Families of rows that turns and mirrors carry onto each other, the same ones carrying the whole set onto itself: the rest of each named row's family, in list order
4 families of 8 rows
Zipep: [-25  14   4 -11   9  -8  -1  11  13  -6 -11  -1   7   8  -8  -3   2   0
 -14  -4  18 -21  14   3 -16  -1  -9  -4 -13 -15  -5  -5   3  -6  -6 -13
  -9  12  -2   4  -8 -13   7  -8   5   9  19  -1  -7 -30  -5  -2 -10]
dulel: [ 10 -10 -19  15  18 -20  12  -3  20  14 -24 -15  -9  10  -9  -2  -6 -12
  -4   4  -9 -13 -12  -7   4   4  -7  -6  17 -13  -5  -3   2  -4  11   2
  -1   7  -7  -3   2  10  13   6  -7   2   0 -14  12   4  -7  11  -5]
fifom: [-20  14  28  -7 -12  12  -2   4  -9 -13  20  -1  -3 -14   5   3   4   4
   9   9  11  10  -8  13 -10  -2  -1   9 -11   0   2  -3  -9  -3 -18   6
   3 -15  24   0   7 -17 -16  -3   7  -9   0  15  -3 -11  11  -5   0]
vas: [-24   3  13 -23  -7 -10  16  -2   8  12  -4  -5   4   3   9 -16   2  -1
  12   7  11  -6  -7   2  14   5   1 -14  17   7   2 -10 -18  -5 -15  14
   3  11  -8   3  -3  -4  19 -14 -15 -15  13   4  13 -16 -20  -4  -3]
zopid: [ 12  -4 -16   9   2  -6   1   3   1 -13  -5  -2 -11   0   3   4   3  12
 -14 -13 -22   6  -5  13  -3   2  -1  14  -6 -12  -3  10  22  -3   0 -13
 -10   4  22  -3  -2 -21   0   5  11  14  -7  -4 -14  20  10   9   8]
zako: [ 14   3 -12  24   4   4  -6   9   2 -12  -1   1  -9  -7  -6  16   1   3
  -9   0 -10   6  -1   6 -11  -5  -7  20 -16 -10  -6   8  18   2   9 -14
  -5  -7  14  -2   2  -3 -12  14  16   9 -13  -1  -8  15  20   4  -3]
tufo: [-13  -1  -3  -7   0 -11  -9 -19  22   9  12 -11   3   3  19   9   4   6
   9   8  -6   7   9   5  -6   4  10  10  -5 -14  -3   4 -16   5 -20  14
   9  -6   7   7 -13   1   1   5   1  -5  -4 -28   1  -9  13 -21  -2]
tor: [ 13 -16 -22   3  12 -22  14   1  18  18 -28   1  -5   9  -3  -4 -10   2
  -6  11  -2  -4   6   3   8   3 -10   4  22  -4   3   5 -11   1   2  -2
  -4   9 -13  -8  -8   6  14   8   2   6  -8  -7  16   3   2  11 -17]
ves: [  3  18  -6  -1 -18   9  22  30 -18  -2 -19   5 -11 -16  -1   1   3   2
  -7 -14  13  -5 -17   8  11  -6 -21  -3  -5   9   5 -10  13 -10  -4  -9
  -3   9  -2  -2   5 -10   1 -10   0   1  -9  15   9   4  -8  14 -10]
raz: [  7   0 -11   6  15 -20  10  -6  24  15 -24   6  -8  12   0   4  -8 -15
  -6   2  -1  -3  -2 -10   3   6  -4   0  13 -17  -4   5  -1  -9  -1  -2
  -6  11 -12  -2   1  12  14  16  -8  -2  -4 -16  13   8 -12  18 -18]
timad: [ -3  -6  19   2  11 -17  -9 -20  24   3   8 -12  -7  12   7   7   3   6
  12  12 -11  11   3   8  -9   8   9  11  -3 -17  -7   8 -14   1 -20   7
   4  -2   2  -4  -9  -4   5   4   9 -10   1 -20  -8 -14  11 -16  -6]
tagav: [-19  16  20 -14 -21  13  -1  10 -11 -14  18  12   4 -14  11   3  10  15
   7   1  11  13   4  15  -1  -2   1  12 -15  11   0   1  -2   1 -17  -1
  -1  -2  13   4  -2 -17  -6  -7   7  -8  -1  17  -7  -5   6 -12   0]
rin: [ -6  11 -19  -1 -12   9  20  26 -15  -2 -14   9   1 -16  -5  -7   0  -2
  -9  -6  12 -11 -11   0  13  -7 -15  -5   5  15   3 -10  14  -6  15  -5
  -7   6   5   4   9  -3   3  -5  -9   5  -1  22  12  13 -11  15   0]
megug: [-16  26  -1   4  10  -7  -4   7  17  -9  -5  -2  -2   9  -4  -6   6   9
 -13  -7  16 -17  16   5  -9   2  -4  -1 -20  -5   1  17   9  -1  -5 -13
 -22   4   3   8   7   3   3   0   2   6  10  -1   1 -33  -3  -6  -6]
Sota: [-18  13   5  -8   9  -5 -10   6  13 -12 -11  -7  12  14 -14 -17  -4  -7
 -13  -9  14 -16  19  -3  -6   0  -6   8 -13 -11  -6  14  10   2  -3  -6
  -8   7  -5  20   1  -3   5   2  10   7  13   2  -1 -19   4   8  -7]
Dalo: [  8 -17   1  -1 -14   1  16   0  -5   9  -3  -2  -2 -13   6   8  -5  -5
  18  10 -15  17 -22   4  12   0   3   8  22  -2  -3 -20 -10  -2  -1  12
  23  -3   4  -8  -8 -10   3   3  -4 -11 -11   5   7  30  -1   3   1]
somuk: [-12  -7   3  -1  15 -11  -5 -15  17  -9  10 -12   9   9   5   5  -1  19
  20   2 -10   9  -3   1  -5   9  19   5   1   0 -13  14 -20   2 -14   3
  -7  -8   7   4  -7   3   1  12   1 -11  -3 -24   4  -3  14 -13   2]
revo: [  2  14  -4   3 -17   5  16  23  -8   8 -17   8 -15 -12  -2  -4   4 -16
 -18   4  11  -8  -4   7   9  -7 -24   1   1  -5  10 -17  21  -6   8  -2
   6  11   0  -5   7 -11   7 -12  -2   6   1  28   1   2 -15  12  -7]
vukip: [  9  -6  -5  11 -11  -2  20   1  -3  12   5   3 -18 -19  16  18   7  11
  17  15 -12  15 -26  11   9   1   0  -3  15   7   2 -16  -9  -5  -3   7
   7  -4  13 -19  -2  -5   3  -2 -11 -12 -14   1   7  17  -5  -9   3]
nokup: [-13 -12   7   3  16 -17 -12 -24  28   1  12  -9   7  12   4  -1   0   1
  10  19 -12   5   9   1  -8   7  15   8   7 -13  -9   7 -13   7  -2  11
   2  -5   8   2  -5   3   7   9  -1  -7   7 -13  -5  -5   7 -15   4]
Puson: [-14  11  10  -3 -19  14   3  13 -12 -18  18 -11   5 -16   3  -4   9  18
   9   2   3   2  -3  19   1  -5   1   8 -11  10   1  -7   0   6  -6   1
   6  -9  19   2  -1 -19  -7 -12   6  -3   3  21  -7 -10   9 -20  12]
Tomu: [  7  -2 -15  14   7  -9  -7  -4   2  -4 -15  -7  -7  -2   1  11  15   8
   5  -4 -12  12  -2  12  -2  -5  -6  17 -13 -13  -6   5  12  -2   8 -26
  -6  -9  15   3   0 -13 -20  10  14   9 -17  -1  -8  16  12   8  -1]
zik: [-21  10  15  -8  -5   0  10   4  10  12  -2  -3   6  -6   0  -3   0  -8
  16  18  24  -6  -3  -6   7   0  -5  -8   7   9   0 -13 -21  -1  -6  14
   9   0 -15   2   1  14   8  -5 -11 -19   5   7  20 -23 -10 -10 -13]
kab: [  3 -11  -7   8 -15   4   7   4   1  10  -2  -1 -11 -10   7   2   9  -6
  27  18 -17  23 -16  -3  14   3   6  13  18   8   3  -5  -2  -1   0  18
   8   0   9 -15   1 -11  -4  -3  -3 -16  -8   5   6  26   0  -2   3]
Rara: [-17   4   7  -7  -6  -3   8   8   1  19   0   7   0   3   2 -21   4  -1
  22   6  22  -4  -6   3  12   6  -8  -5  16   6   6  -6 -24   3 -14  16
  10  10 -11  -7   2  -1  21  -5 -14 -14  14  11  18  -9 -12  -9  -5]
mida: [-22  23  22  -1 -16  16  -2   6  -8 -19  20  -5   1 -13   7   5  14   1
   9  -7   4   4 -13   5  -4  -2   5   2 -20   0  -6  -7  11  -4  -9   3
   2  -6  20   9   7 -13  -7  -7  -2 -12   6  10 -10  -5  -4 -11  12]
kosi: [ 11  -8 -28   8  10 -19  13   3  19  13 -27  -1  -2   9  -2  -2   0   0
  -5  -3 -10 -10   1  -6  14   2  -5  -5  13  -4  -5   2   8   0  12  -4
  -5  19 -17   0  -8  10  23   2  -7   4  -2 -12   8  10 -12   5  -7]
gefu: [-12  16   7  -6  13 -12   3   3   8 -11  -4  -1   6   5  -4  -1  -6  10
 -25 -12  18 -23   8  10 -10  -2 -13  -7 -17 -11  -8   4   3  -2  -5 -17
 -10   4  -2  16  -1   5  12   2   3  10   7  -2  -2 -27  -1   1  -9]
Suge: [  6  10   3   9  -4   4  22  26 -10 -11 -19   7  -5  -8 -16  -7  -3  -2
  -6  -5   8  -6 -14   5  10  -4 -13  -2   7   7   1  -7  16  -9  13 -15
  -9   9   1  -6  11  -8   5  -3  -1   0   3  33   4   8 -16  19  -3]
lil: [  7   4  -5   9   4  -3   4   0   7 -18  -7 -11  -6  -7   0  20  -1   6
 -18  -2 -20   4  -2   6  -8  -6   2  11 -15  -9  -9   4  26  -7   8 -15
 -11  -6  18   7  -2  -5 -13   4  15   8 -15  -9 -12   7  12   9  -1]
kigu: [-13  11  14 -12 -11   4  20  10  10   3   7   3   3  -2   1 -10 -13  -4
   0   7  14 -11  -4  -2   7   5   4 -10  15   6   4  -7 -13   0 -15  25
   7  11  -7  -3  -2   6  26  -8 -15 -14  16   5  14 -17 -16  -9  -3]
Rori: [ 15  -8  -2  12 -11   2  12  -4  -5   7   4  -2 -12 -12  11   4   1   4
  16  10 -17  20 -22   4  19   2   2   9  15  11   1   3  -2   3   1  13
   8  -8   8  -5   7   7   2   8  -5 -15 -20   4  13  28   5   1   5]

Which other rows belong to the same family as raz? tufo, megug, Dalo, Puson, Tomu, Suge, kigu
Which other rows belong to the same family as dulel? vas, zako, timad, tagav, rin, kab, gefu
Which other rows belong to the same family as somuk? zopid, tor, Sota, revo, vukip, zik, mida

Families of rows that turns and mirrors carry onto each other, the same ones carrying the whole set onto itself: the rest of each named row's family, in list order
7 families of 4 rows
lar: [ -7 -12   5  -6  -6   4  15   4  26]
Nok: [ 13   3   5 -20 -15 -11   3 -28  12]
Gon: [-14   1  10 -13   1   5   2  15  12]
lumeg: [ 23  -9  -7 -15  -3 -16 -15 -16  11]
zogil: [-11   0   8  -9   0  -2  19  -8  27]
Saser: [ -6   6   3 -15   5  -9 -12  22  15]
kib: [ -6  12 -12 -19  11   6 -10  -3   7]
rupuv: [ 17 -15   2 -12 -15 -15   6 -19  16]
Zigo: [ -3 -13 -21 -16   2  -1 -19  -5   8]
Tude: [ 22  11  -8 -13  -6 -13 -23  -6  18]
talik: [ 13  -1 -11 -11 -16 -20 -25  -1  21]
vozum: [ 17  -4  -5 -11  -9 -10 -29  -1   9]
gisi: [-14   5   3  -8   0  -1 -21  14  17]
vidaf: [ -8  -9  14  -9 -21   5   7  -1  22]
zope: [-2  1 14 -8 -8  2 20  0 16]
Pivo: [ -7  15   2  -8  -9  -4 -12  17  21]
lum: [  1  -3   6  -5 -13   4 -13  21  22]
Veb: [ -5 -16 -18 -15   1   2  -3 -20  11]
Nin: [-15  -3  -2 -12  -9  -5 -13  21  18]
Tifaz: [  8 -11   2  -8 -18  -6   0 -30  17]
veti: [-18   6   5  -4   0   6   3   6  25]
mikit: [ 18   2   4 -16  -8 -16   7 -19  30]
dekan: [ 10   1  -8 -12  -1 -18 -30  -8  17]
funif: [ -7   8  -9 -18   9   8   5 -16   9]
kiz: [ 15   7   1 -25 -10 -23 -17   0  18]
Komi: [-11  -6  14  -5   1   7  12  -6  19]
bek: [ 10 -12   4 -14  -4 -13   2 -29  14]
tafib: [ 10  -5  -9 -15 -12 -18 -14 -26  17]

Which other rows belong to the same family as zope? rupuv, talik, Pivo
Which other rows belong to the same family as bek? gisi, dekan, Komi
Which other rows belong to the same family as funif? kib, Zigo, Veb
Which other rows belong to the same family as mikit? vidaf, lum, kiz
Which other rows belong to the same family as veti? Gon, lumeg, tafib
Which other rows belong to the same family as zogil? Saser, vozum, Tifaz

Families of rows that turns and mirrors carry onto each other, the same ones carrying the whole set onto itself: the rest of each named row's family, in list order
4 families of 8 rows
mugop: [ -7 -11  -8  -6  -3  18   3  25  10  16 -10  -8  14   8  16   6 -14  -6
 -12   8 -19]
Ros: [ 17 -17   3 -21  -2  -5 -15  -7  21  -5   5  -5 -11  19   5  23   5  16
  11 -10   6]
ran: [ 23 -29 -15 -12 -25  13 -13  10   4  -6  -8  -3   2   2  13  23 -10  19
  16  -5  -6]
Subam: [  3 -28  -6   3   1  16  12  14  -4  22  18  -4  14  10   1  14  17  31
   1   8  -4]
Kas: [ -3 -20 -15  -8   4  23  13  -4  -1  17  20   2  11   8   5  13  12  32
   1   4 -10]
gad: [ 22 -21  -6   9  -1  17  -7  -1   3   3  -2  -4  -7  23  10  -5 -11  -7
  -7  10  22]
kagid: [  5  -5  -2   4  -7  22 -30   1  -1   2 -16   4 -21   8 -10  15   1  -8
  -4  11  -6]
kez: [ 23 -31  -7   0 -22   4  -2  15  -4   1  -8 -11   1  12  14  13  -8  23
  17  -6   4]
Gofi: [-21 -21   5 -19  -2  16 -22  11  -8  12   1  -1  -9   3  -4  11   8  28
   6  -3 -10]
Fono: [ -1 -29  -8  -5  -5  19  14  -1   7  19  21   6  10   6  -5  12  14  27
   1   6  -8]
Vuk: [-21 -18   1 -24  -2  14 -12  17  -6   6   8  -2  -4   0   3  11   7  32
   6   1 -12]
kug: [-13  -1 -10  -2   6  16   5  20   3  18 -16  -7  11   2  18  16 -10   0
 -16   4 -10]
rogu: [ 15 -30 -12  -1 -26   7 -11  13   4  -6 -10   0   6  10  18  15  -6  15
  20  -9  -5]
vav: [  7  -6  -3   3 -12  22 -23   6   0 -12 -18   3 -15  12  -6  19  -5  -8
  -7  20   2]
gov: [ 25 -12  -1 -15  -9   1 -12 -10  13 -11   4  -1  -2  25  15  23   6  26
   4   2  -4]
kam: [ -2 -22 -18  -3  -6  19  11  -3  -6  21  17  10  12  18   4  12  15  28
   3   8  -2]
ruto: [-23 -24  -1 -16   5  12 -10  16 -12   3   0  -3  -8   8   2  10   8  29
  16  -3 -15]
loz: [-17  -9   9  -5  12  25   4   7  13  -2 -12   0  14  33   2  18   7  11
 -20   6  -3]
Vumef: [  8  -2  -3   9  -6  13 -19  -5  -4  -4 -19   5 -22   5  -8  24  -9  -2
  -6  13   0]
susi: [  5   3  -5   8  -2  14 -17   2  12  -7 -14  -5 -21   9  -7  22   4 -17
  -1   7   2]
nofi: [  8 -17 -12   7  -8  22   0 -16  -1   5  -2   9  -4  28  13  -2  -7  -4
  -8   8  21]
lafu: [-13 -16  14   2  11  27  -1   9  22   6 -13  -2  17  29  -5  17   7   8
 -16   4  -9]
Rukoz: [-12 -11  12  -1  18  20   3   1  11   1 -13  -2  18  36   0  28   5   7
 -10   3 -10]
lat: [ 14 -16 -12   3  -3  34  -1 -14   4  -6  -8   4  -7  29   7   4 -10  -6
  -9   6  17]
mefef: [ 21 -29  -6  -9 -29  10  -7  16  -1   0  -6  -4  10   7  16  19 -15  11
  13  -4  -7]
Vumo: [ 30 -14   6 -19  -1   1 -19  -3  13  -1  10   0  -1  23  18  22   3  21
   4  -9  -3]
rele: [-13  -9 -11  -9   7  29  -2  26   6  15 -17  -7  11   8  13   7 -11  -3
 -17   9 -12]
rugam: [ 18 -14   5 -14   5  -3 -15 -16  18  -7   4  -2   2  28  13  22   1  22
  10  -4  -9]
kop: [-17 -11   6  -4  15  19   5  14  20   6 -12  -4   8  25 -10  27  14  -1
  -9   0  -3]
Niro: [ -2  -8 -11   7   8  20  10  27   2  20 -16 -14   6  12  12   4  -4   1
 -12  14  -9]
Sovu: [-22 -18   4 -14   1  12  -7  12  -3   5   3  -7  -5   4  -2  20  17  26
  16 -15  -4]
gitis: [ 13 -16  -8  -6  -1  23  -4  -5  -2   4   1   8 -10  29   7   1  -9 -15
  -7   3  21]

Which other rows belong to the same family as Gofi? mugop, kagid, kam, nofi, Rukoz, mefef, rugam
Which other rows belong to the same family as loz? ran, Kas, Vuk, vav, gov, lat, rele
Which other rows belong to the same family as rogu? Fono, kug, ruto, Vumef, lafu, Vumo, gitis

